In the rows, zero is written as 128.
These are runs of 7 systems, one row a step. Runs of the same system follow the same rule from any start.
K_890, trace 1, 8 rows:
[[115 172 166  95 113 102 142 138 129 160  99 179 119  82 132 131 156 128]
 [168 148 135 138 127 123 149 161  67 137 119  98 126 142  77 109 117 115]
 [100 200 132 153 181 159 118 129 127 122 135 125 141 141 149 144 130 132]
 [131 118 110 164  78 168 147 111 122  66 131 133 132 131 147 117 134 106]
 [111 110 147 147 106 111  83 122 157 138 117 160 113 154 108 145 171 162]
 [110  96 157 112 124 115 188  94 111 160 135 124 110 153 105 133 122 110]
 [118 110 123 119 186 121 121 165 118 110 114 124 136 165 138 123  85 147]
 [102 133 120 116 127 173 122 113 150 126 115 151 129  84 160  89 105 100]]
K_743, trace 2, 8 rows:
[[140  28 144 152  77 117 146 106 106 141 130 106  99 204  47 121 139 130]
 [ 89 157 183 144 221 175 119 109 116 140 114 152 150 214 118 161 140 154]
 [ 61 157  88 171 132 104 166 149 141  46 157 134 110 141 213 135  91 122]
 [137  86  97 136  60 138  35 129 198 100 106 170 128  80 151 111 163 151]
 [144  60 179  45 121 144 191  52 133 161 114 154 153 104 130 143 140 112]
 [114 147 160  89 191  46 152 205  86 160  93 145 113 150 109 124  85 155]
 [ 75 173  97 185 117 188  99 157 122 136 116 117  86 116 118  41  76  77]
 [222  99 103 129 113 204 114 111 108  44 120 105 203 116 145 127 144 120]]
K_743, trace 3:
[[134  43 145 128  85 113 137 131 104 131 103 138  99 175  70 102 126 133]
 [ 97 145 181 136 186 184 133 118 103 136  94 161 141 184 112 127 127 132]
 [ 96 148 107 160 129 116 170 161 113  47 130 139 124 150 181 130  97 126]
 [125 107 118 153  61 139  68 136 166  98 102 175 120 105 134 112 165 145]
 [132  55 167  82 112 149 174  66 130 135 114 153 143 135 125 139 141 118]
 [104 140 168 103 181  78 146 177 101 138  92 162 123 160 126 137 108 160]
 [ 70 150 105 167 115 160 120 153 131 119 117 137  90 123 138  63  83  95]
 [190  91 109 124 114 190 101 121 127  65 105 128 180 114 143 114 135 129]]
K_869, trace 4 (8 x 18):
[[117  98 118  96 154  59 135 148 151 104 132 144 129 135 174 161 116 168]
 [100 163 105 143  78  94 134 158 131 148 130 131  80  79 127  88 112  99]
 [154 127 121  97 168 200  91 111 138 153 113 113 163  89 131  94 105 107]
 [173 166 148 108 161  91 149 146 104 108 129 134 168 130 145 187 158 163]
 [157 101  99 160  40  97 156 139 106 108 144 102  99 123  95 110 136 110]
 [117 116 138 139 143 193  73  83 148 197 131 112 125 138  78 112 144 117]
 [117 131 154 108 211 113 177 119 107 113 140 120 153 183 154 178 111 149]
 [108 132  90 189  64  79 127 183 125  69 130 133  89 141 140 111 125 132]]
K_645, trace 5 (8 x 18):
[[112 140  96 139 131 163  72 141 157 128 118 133 122  98 143  90 107 120]
 [182 132 113 108 129 155 112 100 141 123 141 111 171  90 142 148 155 127]
 [163 138 120 127 110  63 132 151 113 151 147  96 119 125  98 152 145 141]
 [ 83 153 124 164 122 138 124 121 129 173 143 111  87 146  94 109 121 111]
 [128 132 113 135 189 188 112 120 125 115 132 104 157 149 146 119  99 123]
 [142 137 102 122 134  90 119 139 155  88 146 131 148 110 181 167 138 157]
 [130  86 103 129  60  97 129 112 152 152 148 111  95 100 112 114 138 114]
 [125 116 158 102 171 157 127  99 117 196 126 107 127 144  83 120 118 116]]
K_612, trace 6:
[[121 162 127 129 129 169  91 163 128 101  82 170 140  91 152  87 115 123]
 [173 121 128 142  74 171 127 105 120  81 115 146 162 112 130 137 173 126]
 [123 133 183 122 110 102 176 120 102 123 111 171 126 155 110 163 167 143]
 [ 93 112 146 147 126 129 137 160  99 135  97 143  95 177  90  85  96 122]
 [113 128 128 138 173 203  83 120 141 114 104 140 151 144 141 105 111 129]
 [141 124 120 121 115 137 151 117 141  53 126 153 161 108 193 148 136 132]
 [116  99 150 125  60  84 134 123 146 128 111 173  99 120 118 137 167 142]
 [104 113 170 116 127 162 156 101 104 183 109 137 107 143  80  96 117  97]]
K_890, trace 7:
[[ 95  94 143 125 127 122 144 166 101 107  80 168 106 154 118  80  85 122]
 [117 133 161 109 163 188  90 122 127 170  83 159 134 126 102  94 122 121]
 [163 137 166  91 133 158 173 115  94  96  97 161 168 116 142 138 143 126]
 [113 172 146 145 109  95 128 191 105 104  88 174 112 125 129 113 135 141]
 [117 163 149 164 118 178 123 117 100 165 120 121 111 144  73  96 136  99]
 [142 137 152 138 163 168 146 102 107  91 127 130 170 176 137 169 151 144]
 [ 74 125 132 155  91 109 158 146 131  75 113 178 102 140 166 119 123 130]
 [114  93 142 148 107 157  82 127 130 168 102 133 101 156  65  87 133 122]]
K_612, trace 8 (8 x 18):
[[150 209 103 127 107 158  66 124 172 138 134 144 148  26 167 132 173 122]
 [204 118 126 132  51 106 192  92  88 118 165  86 139 117  96 167 178 109]
 [103 153 184 123 168  55 141 161  98 195 120 136  94 186  68 161 141 165]
 [ 89 151  89 183 166 173 108 172 105 128 130  85 102 159 112  58  52  92]
 [153 125  86 139 173 189  57  96 179  78 151 111 186 131 183 165 149 157]
 [107 144 117 128  64  60 201 103 151  83 166 148 114  92 197 180 159 125]
 [106  47 148 118  74  74 122 112 142 207 128 129  66 152  48 115 142 133]
 [105 146 150  84 226 190 146 111 106 200 115 102 136 125 108  88  63  91]]
K_869, trace 9, 8 rows:
[[157  72 154 112  59 102 142  58 159 148 145 144 130 126 105 183 208 147]
 [ 98  61 143 107 146  72 142 122 128 213 144  98  77 174  62 115  97 131]
 [ 70 189 131 172 204 163 130 173  89 139 114 114 105 180 109  82  65 111]
 [125 159 110 164 131 195 126 136 125  14 110 160 171 131 201 129 129 128]
 [140  92 130 110  48  97 111  90 190  95 129 183 137  83 174 172 201 157]
 [114  67 140  61 111  63 143 100 159 230 136 123  85  92  93 118 115 121]
 [117 171 133 114 218 122 125 192  77 187 108  93 113 142  84  79  56 116]
 [160 209 121 176 146 196 144 170  67  34 105 129 172 137 155 114 117 111]]
K_738, trace 10 (8 x 18):
[[ 92 160 132 155 136 180 125  53 160 178 175  99 118 130 123 150 158 102]
 [142  93 105 144 181 102 147 146 105  92 156  77 141 207 128 156  97 153]
 [ 76 174 120 148 116  78  98 137 180 125 142 161 103 109 177 164 158 159]
 [120  50  86 100 133 134 118 103 165 149 149  89 117 106 138  89  76 106]
 [134 145 174  72 210 122 124 135 123 145 101 159 168 134 144 165 134 162]
 [139 177 101 119  87  64 172 173 106 123 139 116 104  68 144 112 109 105]
 [171 119 110 126 121 174  36 120 156 174 118 111 143  96  84 105 149 132]
 [137 154 158 111 170 162 208  76  93 143 155  99 156 151 129 161 127 103]]
K_645, trace 11:
[[124 117 128  99 149 164 155  87 143 101 133 138 158 106 182 136 115 115]
 [159  92 118  88 114  71 120 161 134 121 114 138 132 105 133 134 124 150]
 [103 149 152 121  89 125 145 111 132 177 122 150  97  95 105 111 146 103]
 [152 137 138 123 162 172 124 146  90 137 102 115 145 141  97  96 103 115]
 [126 189 130 145 143 123 115 150 130  95 122 153 146 122 160 156 152 152]
 [144 101  94 164  61 127 125 126 133  91 143 114 116 123 125 116 141 115]
 [135  89 156 123 139 144 118  85 136 165 133 122 133 164  89 154 154 140]
 [112 151 136 121 169 101 190 137  95 124 142 110 124 153 142 143  97 121]]
K_738, trace 12:
[[123 166 153 164 130 137 156 132  92 120 129 125 127 171 103 141 145 127]
 [109 134 102 185  91 135 113 136 135  96 141 121 111 151 127 122 135 124]
 [106  85 127 140 128 164 114  90 163 110 135 138 129 152 146 134 134 133]
 [106  96 147 107 143 102 166 124 126 104 120 150 127 156 151 144 113 143]
 [103 128 127 119 108  93 113 162 142 129 100 166 102 106 135 106 118 138]
 [127 118 127 105 133 171 115 117 132 145 110 137 136  92 132  88 106 106]
 [168 138 149 101 150 144 154 134  91 105 107 132 165 126 129 135 130 128]
 [148 154 128 143  70  99 141 143 112 122 128 134 117 107 112 135 161 126]]
K_918, trace 13 (8 x 18):
[[130 153 134 143 147  90 152 137 105 143 154 100 119 165 108 160 139 140]
 [104 141  88 164 140 139 131 133 133 101 158  95 118 145 152 120  97 113]
 [124 115 127 119 151 171 117 108 150  88 115 154 159 126 174 137 128 136]
 [129 110 152  90 104  91 164 113 143 127 120 163 127 101 148 150 148 133]
 [119  98 119 121 130  71 109 146 141 168 139 109  96 139 102 126 116 143]
 [137 148 109 121 177 158 116 130 116 158 137  82 138 120 119 106  93 109]
 [174 138 119 124 123 149 144 147  95  70 107 133 163 112 148 121 124 123]
 [136 140 124 141  73 103 100 134 157 113 124 157 119  98 141 142 173 145]]
K_918, trace 14, 8 rows:
[[139 124  97 136 129 121 119  89 167 101 173 106 151 124 173 181 155 145]
 [131  99 121 107 151  94 152  93 153 118 163 110 145 143 162 181 137 148]
 [124 115 103 104 161  75 144 132 144 123 159 104 128 124 163 154 103 143]
 [143 106  87  98 160 119 112 134 151 119 140 105 144 101 165 123  95 133]
 [176 116 116  81 145 122 122 126 138 118 126 122 163  84 151 137 126 136]
 [176 122 111 106 105  85 124 138 128 134 138 110 138  96 122 145 148 141]
 [157 134 100 136 134 111 100 126 138 149 158  81 131 127 108 145 142 137]
 [157 146 110 134 154 148 135 113 119 113 153  86 155 136 135 151 129 124]]

Which system made each of these runs?
trace 15, 2 rows:
[[121 204 120 145 110 101 112 189 101 187 114 115  85  85  80  78 115 105]
 [194 149 109 163 158 201  81 116 103 137 148  59 167 148  78 129 141 122]]
 => K_612
trace 16 (2 x 18):
[[ 92 135 130 177  64 119 160 134 112 118 129 137  84 145 105 107 132 106]
 [103  86 133 125 150 197  85  94 158 141 109 142 133 137 128  98 119 122]]
 => K_869
trace 17, 2 rows:
[[ 91 156 169 102 160 145 158 120 113 160 106 157 120 123 131 114 111 110]
 [159 123 132 127 142 161 128 157  92  92  95 133 153 137 120 101 108 125]]
 => K_890
trace 18 (2 x 18):
[[ 90 112 109 160 149 162  99 121 156 104 135 128 124 163 150 121 111 133]
 [128 129 121 115 127 145 125 110 157  87 126 152 157 103 187 146 139 134]]
 => K_743
trace 19, 2 rows:
[[116 104 149 121 179 161 140  97 126 131 134 121 147 173 129 145 118 134]
 [112 151 124 138 127  75 157 168 120  93 130 143 118 140 156 148 122 146]]
 => K_738
trace 20:
[[147 101 149  86 119 172 158 123 115  75  79 181 166  96 172 105 115 113]
 [171 107 164  99  68 109 160 145  94 106  82 176 139 101 110 119 156 127]]
 => K_738
trace 21:
[[111 138 136 120 143 113 174 113 138  78 139 151 146 130 191 175 135 140]
 [ 94  76 108 112 110  77 129 123 175 119 144 141 106 120 164 138 118 145]]
 => K_918
trace 22, 2 rows:
[[151 101 123  82 151 179 164  60 132 162 152  90 154  98 136 124 108  87]
 [175 116 123  65 162  53 140 175 118 120 116 130 150  99 147 151 113 160]]
 => K_612
trace 23, 2 rows:
[[141 149 124 128 186  77 140 163 104 128 147  96 133 168 129 165 117 157]
 [ 80 181  99 175 112 140  92 128 159 145 152 118  92 110 135 111 132 113]]
 => K_743
trace 24:
[[165 124  92 123 122 118  91  87 166 187 183  66 133  96 109 154 155 128]
 [159 118  92 108 138  66 167 114 136 114 186  77 140 116 166 182 131 139]]
 => K_890
trace 25, 2 rows:
[[137 162 161 124 143 143 197  85 108  92 147 137 165 142 162 188 164 130]
 [139  50  96 148  62  67 106 152 148 100 133 122 100 145 111 126 137 152]]
 => K_869
trace 26 (2 x 18):
[[122 162 111 166 152 211 107  87 132 134 155  88 143 138 123 124 130 103]
 [146 113 118 120 155  91 165 118 132  73 158 114 158 154 176 192 135 159]]
 => K_612
trace 27, 2 rows:
[[113 144  93 144 133 223 118  81 150 135 150  94 135  88 151  82  98  71]
 [197  94 137 105 173 137 144 120 102  65 124 117 199 172 147 184 146 168]]
 => K_738
trace 28, 2 rows:
[[139 152 101 132 196 125  67 158 142 149 139  92 141 136 125 130 111 152]
 [125 180  97 135 119 155 143 101 145 123 163 100 136  74 167 127 126  94]]
 => K_743
trace 29, 2 rows:
[[129 102 162 112 122 153 132  81 140 149 126 147 140 136 115 146 162 131]
 [128 104 147 106 134  83 169 147 104 108 113 148 127 147 135 142 120 144]]
 => K_890
trace 30 (2 x 18):
[[197 109 118 100  60  80 149 143  98 154 127 104 121  82  84 115 145 115]
 [148 133 168 130 146 139 125 121  89 206 121 101 115 165  39 120 143 123]]
 => K_743
trace 31, 2 rows:
[[133 115 113 119  92  92 160  96 148 140 165 109 116 101 139 148 143 118]
 [138 104 114 126 174 104 105 138 136 138 144  95 133 169 118 150 119 158]]
 => K_918
trace 32, 2 rows:
[[125 146 157 156  67 114 158 182  71 104  80 167  99 141  88  90 134 115]
 [102 178 175 162 171 177 100 125 104 172 108 135 123 181  73 126 146 131]]
 => K_890
trace 33 (2 x 18):
[[128 135 150 111 192 190 100 117 122 156 103 130 152 141 115 114 114 126]
 [152 179 109 123 142 104 148 161 117  79 132 129 153 102 181 153 128 140]]
 => K_645
trace 34 (2 x 18):
[[124 101  80 151  86 119 139 115 137 142 170  73  97 119 112 102 104  93]
 [117 117 140 107 193 153  83 100 152 188 132 110 136 145 108 134 127 143]]
 => K_645
trace 35 (2 x 18):
[[165 143  99  88 171  95 116 141 154  96 144 115 170  85 197 172 127 158]
 [133 146  80 137  54  87 128 154 139 127 141 121  93  54 143  94 123 101]]
 => K_890
trace 36 (2 x 18):
[[149 142  99 145 135 137  76 165 133  95 117 127 142 121 138 118 126 146]
 [130 166 127 156  94 148 131 100 140 112 142 134 134 110 143 149 169 121]]
 => K_612
